Named moves, each a turn or a mirror, and the order they were made in; the first pair answered:
bodus (before => after):
[ 18   4  -3  21  -9  -9  -1 -22 -17  14 -23  18   1   6 -19  -7 -25] => [  7  16  -9 -22  -5  12   3  14  20   7 -11  31   5  22  -1 -18 -13]
[  6  27  16 -49  -4  -9 -13  46  40  18  10  -9  12  -3  -7  -7   8] => [ 25   5  30  15 -10 -42 -16 -11 -20  27  -5 -32   6 -25 -36   8  -7]
[-13  -2  -8  13 -16  16   5 -26 -24  14 -37  29  11   7  20  16   7] => [-17   3  -9  -7 -12  27   9  -9  -4  12 -31  38  14  13  29  13  13]
[  7  -9  20  -6   3  15  -2   8 -10  17   0  -6   2 -22 -11   8  -2] => [  7  -6  20 -14   3  22   1  13  -2  14  -1  -3   5 -18  -6   6  -1]
Fuz (before => after):
[ 21 -36  31  32   2 -27  -3 -41 -57  -2  43 -38  24 -16 -34   4  14] => [  2 -27  47 -25 -27   1 -21  -9 -64   4  37   5  65  27  -2   2  10]
[ -2  41  48  -4  12   2  -1 -25 -32  32  27   3  22   7 -26   7 -29] => [ -9  49  37 -19   9  18   2 -10 -17  35  20  23  23  19 -22   5 -34]
[ 17   7  28 -69  -2  39 -37   4 -27  14  17  14 -11  24  42  28 -21] => [ 18  19  -7 -65  12  55 -15  18  17  18   3  28 -42  12  32  23 -30]
[  3  -1  29 -29  14  -7 -12  12  13 -17  24 -14  20  20  20   4  26] => [  0   8  13 -34  13   4  -8  25  34 -16  17   0  10  21  20   2  24]
gidub (before => after):
[ -7 -12  24  -6 -38  19  -4  11 -19  -5   2   9  25  12  12  -1   6] => [  0 -25  -9  23 -36  17   6   5  -7 -10 -26  13  -3  -3   2  -1   0]
[-10  48  62 -43   0  10 -12   2 -13  35  46 -17  25   7  -2   0   4] => [-11 -17  37 -11 -49   9 -38 -15 -63  10 -24  10  37  13  25   8   1]
[ 40 -13 -21 -15 -43 -14  32  25  16  -6  25  -5   4   6  32 -18   4] => [ 40 -18 -20 -11 -44 -14  36  29  17  -7  23  -2   2   6  34 -18   4]
Sume (before => after):
[ -5   2  -9 -28   7   2  -5  30  14   3  -2   1  -3   1   8 -12   6] => [ -6   9  14 -29   2  -1 -11  23  -6  14   4   4  11   6   5  -7  -1]
[-15  12 -22 -46 -23  61 -25  35  19 -14 -41  54  -4  26  22 -19 -22] => [-10   7  51 -37 -31  21 -50  -6 -59  -7  -4  15  42  32  21  -6 -16]
[ 21  21 -15  39  13  -5  35 -19  30  16   7  -2 -53 -24 -22  -7 -13] => [ 15  45  11  26   6  -4  29 -28   4  37  11  14 -29  -8 -32  -3 -33]
Pairs:
(2 to 4 moves a pair)
[ 14  20  57  17  -8 -32  -1 -31 -44  18  10 -28  27 -29 -18  12 -21] => [  4  -2 -16  11 -42  13   2   1  -8  15 -73  48   8 -10  -1   5 -39] : Fuz, gidub, Fuz, Fuz
[  7  17 -17   7  23  -5  18 -19  14   7  -2 -10 -39 -32 -62 -22  -3] => [-17  31  -1 -58  -7  25  -2  16  13  12  -9  38   9  16 -28 -28  -9] : Fuz, Fuz, Fuz, Fuz
[ 14  23 -71  19   1  -9 -27  -7  35   8 -10   1 -56 -33 -17  -1 -14] => [  2 -12 -29  -6 -48 -12 -74 -12 -39  -8 -24  19  12   3  30   6   1] : gidub, gidub, gidub
[ -2   8 -11  17  12  13  17  -9  14  13 -10   7 -26 -14 -18 -11 -16] => [ -1  17  27  13  10  -1   4 -24 -17  20  15  -5  -1  -6 -19  -7 -20] : bodus, gidub, bodus
[ -2  -4   1 -10 -34  -5 -18  -9 -49  10 -36  37  24  14   6  19 -17] => [ -1  13  25 -17 -26 -13 -15 -11 -53  18 -10  24  31  15   0  20 -17] : bodus, Fuz, Sume
[ 19  30 -11  -9  29   4  -4  41  15 -26  15 -26   7  -6  -7  -5  -7] => [ 23   3 -40  23   7   8  -9  24  -1 -31 -31  -6  -1 -11 -11   1 -22] : gidub, bodus, gidub, Sume
[ 15   5 -17 -10  18 -24 -13  14   3 -14  13 -21  -5 -11  18 -24  28] => [  7   5  -8 -21 -12 -15 -25  13 -30  -3  -8  12  21  12  24 -21   7] : Sume, gidub, gidub, Sume
[ 14  -2 -36  46  12   0  24 -24 -16  23 -21   3 -37 -26 -51   9 -19] => [-14  28  -1 -59  -3  37   5  37   6  22  16  36  23  32  -2  -5   0] : Sume, bodus, gidub
[ 10 -12 -31  -1  19  11   3  14  32 -14 -26  -4 -35  -5   7 -19  21] => [ 17   6  32   2  30 -21  -5 -17 -20   1  21 -39  -9 -10 -10 -10  20] : bodus, gidub, bodus, Fuz
[  9 -12   6  40  20 -23 -11 -17 -16  -7   4  -4 -11 -21 -14  13   2] => [  4  26  19  16  19  -5  -2  -8 -13  20   9  23  -2  -1 -27   8 -23] : Sume, Sume, Fuz, gidub
[ -2   6  42   5  -3 -18   0 -31 -36  24  13  -6   3   2  -2   0 -14] => [ -7  -3 -26   7  -7  17  16  -2  23  13 -32  32 -30   2   3  -4 -18] : gidub, Sume, Sume, bodus
[ 13 -29  -9  58   3 -18 -17 -37 -44 -12 -28 -33 -36 -20 -18  15 -20] => [-20 -13  22 -56 -11  15 -40  34 -11 -27  12  -9  24  38  47   2  15] : Fuz, bodus, Sume
[-24 -22 -10 -51   1  39 -19  30  29 -24  -1  19  28  15  58  -5  39] => [ 11 -18  13  41  44 -18   1 -47  -7  -9  31 -55 -12 -46 -10  10  28] : Fuz, Fuz, gidub, bodus
[-19   3  53 -60 -19   6 -25  32  11 -28  21  28  54  28  29  -1  37] => [ 12 -63  11  59 -27 -34 -25 -36 -34 -42 -41   0   7 -26  -4  13  26] : Sume, Fuz, gidub, bodus
[-32  38 -25  -5  15   4  30  16  36  32   2  36  -5  20  -5  13 -31] => [-27  10 -47   9  24  -4  34  23  55   8  -1  14 -26   0   4  10  -6] : Sume, Sume, Sume
[-11  -5 -31 -14 -24  20   4  17   8 -17 -35  25  -6   4  32  -2  15] => [-12  30  17 -42   4  10  10  25  14  -5  26  -3  13   7  25  -1  28] : Fuz, gidub, gidub
[ -2  10  27  15   5 -15  -5 -11 -12   1  37  -6   7 -26 -29  21 -13] => [ -6 -11 -25  12   5   2   4  19  38 -21  10   3 -20 -34 -11  13   4] : Sume, Fuz, Sume
[  7 -20  -3  25  -3  16  -1 -16 -35  11 -33  11 -18   1 -20   6  -6] => [ -5  15  27 -18  -1  27   2   2 -27  27  -5  20   1  21 -18   2 -14] : Fuz, bodus, Fuz, Sume
[ -9  18  14 -41  26  -3  11 -11   5  24  10 -10   8   4 -20 -10  27] => [-13   2  -1 -52  13   9   6   5  14   7  -7   1  12  12   2 -13  37] : Sume, Sume, gidub, Fuz
[ 28 -21  -7  24   9 -36   3 -20   0 -18  -1 -43 -24 -33 -19   6  23] => [ 19 -21   8  15 -33 -26 -16 -30 -49  -3 -36   7  11  -1 -13  13  -9] : Fuz, Fuz, Fuz, bodus
[  1 -26  22   2  -6 -15 -11  22  -8 -33  21 -21   2  -6  17   3  48] => [  5  19  17   9  22  -9  16  24  27  -8  41 -25 -26 -19 -19   0  29] : Sume, Fuz, bodus, gidub
[ -9  32  34   0  11   8  41  16  21  15  11   2  13  14 -17  12  11] => [ -7   0  50  11 -12  -3  17  -4 -23   4  -1  -2  37  19  -2  17  17] : Fuz, Fuz, Fuz, gidub
[-10  -9  -4  -2  43   9 -20   6  43  -1  27 -23 -17 -11 -12 -23   1] => [-11   3  37 -11  27   2 -34 -11  -8  19  35 -16  16   8 -12 -18 -13] : Sume, Fuz, bodus, gidub
[ 15 -37  23  19   5  -7   8 -38 -10 -24  12 -30  -1 -12 -27  25 -16] => [ 12 -17  22  12  16  -1  20 -35   5 -12  21 -27 -10 -14 -40  23 -27] : Sume, bodus, gidub, bodus
[ -3  27  -8  11 -25   1  -5 -41 -49  18 -27  46  11  11  -9  20 -51] => [  6 -38 -37  46 -11 -27  -9 -40 -33 -35 -25 -10 -15 -25  11  20   4] : Sume, Sume, Fuz
[-16  15  18 -29   0  14 -36  39  55  19  16  -8  31   0  -3  -4  -5] => [  1  16  36  20  11 -18 -31  -7  19  33  18 -36  18 -28 -39   3 -19] : Fuz, bodus, gidub
[  4 -32  14 -38  28 -19 -18  38  42 -46  77 -49   4  -5  27 -22  59] => [  8  47 -18 -14  49   7  30  25  78  20  55  -1 -48 -15 -48 -24 -16] : Sume, Sume, Fuz, Fuz
[  0  24  13   0  31   0   3  -6  23  17  21   6  -9   6  -9   6 -15] => [ -5   5 -14  -3  17  15   1   9  35   0  -6  26 -15  10   8   1 -13] : Sume, gidub, Sume, Sume
[ -4  -2  12  23  26 -21   4 -35  29   0 -12 -11   5 -27 -25 -12  17] => [-21  -1  24 -18  -7   1 -11 -12  18  -1 -26  29  41  12   4 -13  12] : Fuz, gidub, Fuz, Fuz
[ -1  19 -14  25  36  17  -9   0  11   6 -36   2  -9  -8  -8 -11   3] => [ -6  22  18  -3  45   6 -20  12   7  -6   1 -18  17   3   9 -10  25] : Fuz, bodus, Fuz, gidub
[  2 -19  12   0 -26  -3 -12  22 -23   3 -21  17   7   8  14   2   2] => [ 15 -13  11  31  -2 -21   2   5 -17   6  -6 -17 -18 -20  -7   5   5] : Fuz, gidub, Fuz, Fuz
[ 15  31   2  20  36 -26   0   6  -4   0  43 -34  -3 -14 -29   1   4] => [ 11  29  14   8  32 -25  -5   8 -14  -3  50 -34   6  -7 -22  -2   6] : bodus, Fuz, bodus
[ -9  28  15 -30  24   4   7  21  22   6  35  -7   3  10   0  -5   0] => [-13  22  33 -29   5  -2  -7   9 -16  10  26   1  26  21   5  -1  -9] : bodus, Fuz, bodus
[ -2  33  24   7  16   0  16 -19 -11  23  13   0  -2 -12 -27 -12 -10] => [ -1 -19  22  20  -5 -13  -8 -27 -40  -8  -6 -10  14 -11   1 -11  14] : Sume, Fuz, gidub
[-19  -6 -45  -7 -21  36   9  28  46 -13 -46  41 -18  12   8  -5  -9] => [ -5 -28  38   7   8 -30 -16  -7 -12 -32  40 -58  13 -12  13   6  39] : gidub, Sume, Sume
[-17   6  -5 -27 -17  24  13  18  -5  13  -9  46  25  35  11   2 -10] => [-15 -32 -21 -13 -23  16   4  18  -3 -16 -19  31  21  24  30   3  16] : Sume, gidub, Fuz, bodus
[ 22  -4 -26   3  -3 -14  -4 -48  11   1 -25 -32 -39 -59 -47  -8 -28] => [ 13 -13 -29 -43   9  -7  -6  -5  52 -32   0 -50 -33 -52 -12 -21  15] : bodus, Sume, Sume, Sume
[  5  24  -8 -13  22  34  23  12  38  12  42  -7 -23   3 -32  -5   5] => [  1   8  34 -35  -2  23  -8   6 -14   4  56 -15  24  24  -6   3  19] : gidub, Fuz, Sume
[  7   1  13  27 -22  -2 -17 -28 -32  14 -24  24  14  13 -10  10 -23] => [  4  47   8  -2  14  12  11   1  30  26  13  15 -10   5 -24   2 -23] : gidub, gidub, bodus
[-15 -33 -37  27 -37 -13 -11 -31 -38 -11 -36 -17  -4 -13 -27  12  -3] => [-25  54   0 -32 -10  10  11  -4  -1  35  24   1   6  10 -50   5 -28] : gidub, bodus, Sume
[ -3 -21 -33  16 -19   4  -5  12  25 -20 -48 -24 -21  12  33  26  29] => [ -5 -19 -23   2 -19   6  -9  20  24 -26 -37 -26 -11  20  45  24  35] : bodus, Fuz, bodus
[ -2  -8  13  -2 -22   3  -3 -20 -57  22  -2  23  11  13   0   8 -30] => [-12  15  12 -48   9  15  12  23  13  11  46   0   2  13  14  -4   3] : Sume, Sume, gidub, gidub
[ 11 -48 -37  30 -19  13 -10 -12 -19 -40 -37 -18 -17 -13  20   6  22] => [ 12 -20 -56  27   1  25  12   1  22 -27 -33 -13 -46 -22   1   1  14] : Fuz, Fuz, gidub
[  5 -13 -40  -3  38   6  31  27  59 -31   9   4 -49 -36  20  -6  40] => [ 10 -23 -62  23  20  11  34  10  41 -22 -34  26 -56 -36  11  -2  16] : bodus, Fuz, Sume
[ 11 -20 -33  22  -7 -10 -14   6  -3  -2 -14  12 -20 -16  -1  -9  18] => [  4  13  18 -12  -2 -15 -21   5 -25  16  33   3  13   3   0  -9  14] : gidub, gidub, bodus, Fuz
[ -4  -9  -4 -30  -5  27  -9  17  12 -14 -13  32  16  15  35 -11   8] => [ 19  -9   4  41  14  -5   5 -39 -22   0 -14  -2 -13 -25 -16   2 -13] : Fuz, gidub, bodus
[ -2  -3 -34  10   1  21   9  16  38  -2 -29  14 -26   2   1  -1   2] => [  0  34  12  -5  26   8  18   4  30  18  27 -14 -15  -1 -18  -2   0] : Fuz, gidub, Sume
[  6  -7 -70  36 -14  29   9 -13   8 -12 -54  42 -48  -1   4  -3 -14] => [  1  40 -20  10 -22  34   8 -25 -28  28 -31  63 -15  29 -13   2 -51] : bodus, Sume, Fuz
[-25  -5  28  19 -18 -14   6   1 -38  33 -35  68 -13  33  44  14 -32] => [-29   8  12 -21  28  -8  27  53  47   7  19  30 -32  19  63  -4  20] : Sume, gidub, bodus, gidub
[ 14 -31  16  23   3 -25 -28 -23 -27  -6  15 -19  -6  -5   8  18   9] => [  0 -42   1  -7 -13  -7 -34   8  -3 -15   2   2   5  12  39   9  24] : gidub, Fuz, Fuz, Sume
[  1   3  23 -13  33   2   0   3  23 -19  44 -43   1  -4  10  -2  29] => [-12  -8  14 -42  -3  29 -17  22  11 -17   8   9  26  28  36  -5  19] : gidub, Fuz, Sume, Sume
[ -8 -25  37   6 -14 -11 -14 -20 -67  -3  16 -12  23   5   1  -2  -7] => [-18   1 -23 -27 -17  37  13  28   7   7 -20  45  -6  18   0 -16 -25] : Fuz, Fuz, gidub
